In the rows, 128 means zero.
The same turns and mirrors carry the whole set onto itself, and each row onto the other rows of its family. Which rows share a family with each named row? Give them in list order.
These 20 rows form 5 families of 4 rows each.
dek: [127 122 113 128 159 115 100 118 124 151 128 175 141 118]
zipiz: [118 100 132 116 120 129 138 178 108 143 164 144 136 144]
gak: [135 113  95 132 152 121 111 129 128 157 139 164 137 116]
pak: [145 131 111 131 176 127 108 124 123 144 133 169 154 118]
pozi: [105 134 169 117 164 117 149 165 111 112 144  99 156 124]
dotag: [127 122 152 112 138 135 127 172  96 145 163 143 135 152]
golu: [111 121 120 144 147 117 125 112 124  89  93 116 151 118]
dakin: [118 122 165 113 162 109 133 165 108  78 130 120 132 130]
Dapov: [105 125 103 144 135 113 130  97 128 102 120 118 146 118]
Sede: [129 109 155 114 127 116 133 173 103 157 156 145 134 143]
dazef: [129 110 116 147 147 109 121 112 144  93 106 123 160 111]
ronav: [127 117 164 109 134 116 145 161 114 161 163 126 146 137]
Pefez: [102 120 173 126 146 117 145 159 109  86 128 108 158 134]
Zute: [134 114 147 113 144 121 131 172 114 152 176 152 143 137]
Pamu: [111 102 168 123 151 109 148 173 123  89 140 112 149 123]
kisuz: [113 118 100 125 163 102 108 107 124 146 135 158 134 114]
taso: [114 123 157 120 163 117 152 172 109  85 138 105 152 126]
bafum: [111 111 124 159 126 118 129 120 134 108  97 126 173 117]
Pebe: [111 120 108 148 137 124 133 113 137  91 111 121 166 117]
tezi: [120 123 102 142 154 135 106 120 112 153 124 167 145 121]

Same family as Pebe: dek, Sede, taso
Same family as gak: golu, Pefez, Zute
Same family as kisuz: pozi, Dapov, ronav

The same turns and mirrors carry the whole set onto itself, and each row onto the other rows of its family. Which rows share a family with each named row? Give them in list order.
These 30 rows form 5 families of 6 rows each.
zuda: [ 95 107 117 137 163 131  86 137 131 119 147 145 116 145 110 124 125  79]
kofa: [118  83  87  93 116 162  93 146 125 138 129 124 154 133 146 154 128  83]
kulob: [103  68 131 113 116 147 119 154 176 140 185 109 124 146 105 154 103 114]
muziv: [118 128  93 137  90 145 145 116 163 102 161 111 149 132 126 110 122  89]
luvep: [120 107 102 126 128 180 156 167 165 141 129 123 117 165 144 127 144 108]
visi: [106  95 107 134 134 166 148 177 170 148 114 118 116 156 126 123 150 103]
Zoses: [135 120  94 131  96 147 136 112 166 112 169 117 143 120  94 115 119  94]
biv: [ 80  80 140 117 114 136 128 156 184 144 173 121 132 140 124 148  99 118]
fogut: [116 131  86 136 101 132 143 120 162 112 157 100 160 119 111 125 128  76]
div: [ 87  82 129 124 101 144 117 165 169 143 178 113 127 151 128 174 108 108]
das: [112  81  90  91 120 151 105 153 135 153 116 109 166 121 138 143 134  88]
mugon: [ 97 145 112 127 145 115 113 148 130 162 167  88 137 140 136 135 121 128]
zag: [105  92 123 141 167 142  95 135 134 115 152 129 113 140 106 101 111  85]
nusu: [134 107 104 121 140 178 144 165 161 154 131 129 110 154 114 118 145 121]
buf: [ 95 144 116 129 117 113 108 153 128 153 161  98 145 146 142 117 116 131]
pez: [114  93 103 131 128 171 151 157 174 143 122 115 110 150 133 112 149 121]
Feto: [125 130  83 132 110 144 151 108 167 112 165  99 146 127 119 128 131  88]
korod: [ 85  67 123 123  95 136 119 162 181 139 163 101 135 141 109 164 118  99]
dobu: [ 97 146 107 125 138 108 116 158 130 156 152  87 146 149 126 118 133 120]
nulim: [125 122  87 116 108 140 145 107 173 102 166 123 145 143 108 121 133  88]
Kene: [ 98 146 120 109 139 115 128 147 142 162 169 107 154 138 141 128 108 128]
nedi: [122 103  98 109 127 166 146 152 172 139 122 134 121 164 127 108 155 121]
zul: [130  83  96  90 127 164 101 139 130 152 135 127 162 108 127 145 113  89]
pide: [ 86  94 115 144 160 124 101 139 142 103 152 109 122 152 111 113 124  68]
sodal: [117  76  88  98 120 154  88 138 131 146 115 117 151 114 140 139 134  95]
Levu: [ 93  96 112 141 145 132  84 132 129  99 146 124 120 155 126 105 122  79]
pati: [115 136 115 107 135 121 113 146 128 162 166  95 149 140 124 109 113 137]
Laziz: [113  86  98  97 113 146  84 139 133 147 123 145 156 113 127 145 126  91]
muzi: [ 97  95 106 143 165 134  90 126 134 106 153 118 112 146 115 127 127  73]
namuf: [ 83  69 128 126 100 137 113 152 177 146 168 101 127 131 122 160 107 120]

Same family as mugon: pez, Feto, sodal, muzi, namuf
Same family as Laziz: zuda, biv, nulim, Kene, nedi
Same family as muziv: kofa, luvep, div, buf, Levu

The same turns and mirrors carry the whole set onto itself, and each row onto the other rows of its family. Which rows share a family with each named row? Give them in list order.
These 32 rows form 4 families of 8 rows each.
Mebo: [ 96 120 129 162 114 107 155 121 107 142 102 128 112  91 141 122 102 138
 135]
domag: [147 152 132 151 107 126 142 173 145 159 131 119 116 102 111 143 142 118
 124]
lubi: [135 120 112 121  94 133 151 131  98 154 124 156  87 114  84 137 141 141
 119]
ropo: [128 138 151 157 179 107 135 125 143 138 140 108  97 116 167 145 135 144
 143]
neket: [131 139 135 189 118 111 122 125 109 146 116 146 100 139 154 118 147 149
 108]
Gaki: [109 124 132 156 124 113  99 111 116 144 110 141 120 146 149 145 150 145
  93]
gufen: [ 89 137 117 162 107 122 139 124 119 151 118 131  98  89 142 128 103 127
 148]
Sura: [108  93 111 130 154 122 146 102 114 116 112 144  73 134 131 141 140 151
 152]
vipu: [148 128 128 104 146 115 177 148 117 146 135 113 104 104 112 146 105 128
 157]
Pibun: [146 138 140 141 148 123 117 130 150 150 144  99  90 130 176 162 123 141
 144]
mab: [146 161 141 152 116 129 128 154 125 186 148 114 114 114 121 150 131 113
 110]
Nafo: [105 106 127 126 159 128 142  84 102 131 130 138  72 149 148 142 128 147
 128]
Kemut: [134 153 129 157 114 109 137 159 134 177 158 114 115 113 129 141 128 116
 100]
lut: [166 118 135 121 163 127 135 131 120 150 141 127  88 159 111 162 169 137
 114]
sor: [141 121 115 114 155 121 175 131 127 155 150 106  84  93 116 153 113 122
 149]
Rukud: [133 116 114 122  88 111 149 142 106 136 118 155 111 121  91 152 144 144
 112]
zak: [122 118 125  90 147 142 161 131 136 145 144 111  89 112 106 166 123 116
 145]
Sanez: [169 116 141 116 147 125 134 116 119 152 155 111  92 154 116 152 157 142
 102]
tupu: [116  99 134 116 150 142 147  99 110 114 107 143  82 136 134 140 145 153
 154]
Mur: [147 122 112  95 137 121 164 135 137 145 145 114  84  86 126 143 121 122
 147]
suted: [107 120 119 136 118 131 166 126  96 140 116 157  99 122  84 124 147 123
 109]
Vut: [105 132 151 176 127 131 119 123 106 146 121 145 114 164 137 138 152 146
 106]
nila: [154 156 147 145 110 115 125 152 124 175 138 129 125 103 138 151 113 129
 108]
kuvid: [161 131 132  98 154 120 122 136 126 148 142 127 112 159 120 169 155 134
 114]
Zuvu: [102  96 113 113 159 112 151 107 108 114 106 126  99 148 121 140 142 143
 142]
bof: [123 114 112 114  84 144 149 134 102 154 125 150 100 134  97 135 137 126
 112]
Nirok: [ 98 153 136 148 130 136 144 131 106 131 121 121  96  92 138 121 103 142
 163]
tefa: [ 81 135 121 156 117 126 151 142 125 140 110 146 106  96 146 128 115 127
 152]
rudem: [124 136 146 136 181 116 127 117 126 153 126 100 113 129 170 140 111 128
 138]
Sok: [155 106 123 129 135 117 138 125 139 157 139 135  94 159 122 165 167 125
  89]
rit: [113 132 136 170 114 128  99 125 111 146 109 152 102 156 136 138 158 142
 112]
Vuto: [119 133 140 163 177 118 122 125 141 148 134 102  99 134 169 154 132 122
 145]

Same family as bof: ropo, Kemut, Sanez, tupu, Mur, Vut, tefa
Same family as lubi: gufen, Sura, mab, lut, sor, rit, Vuto

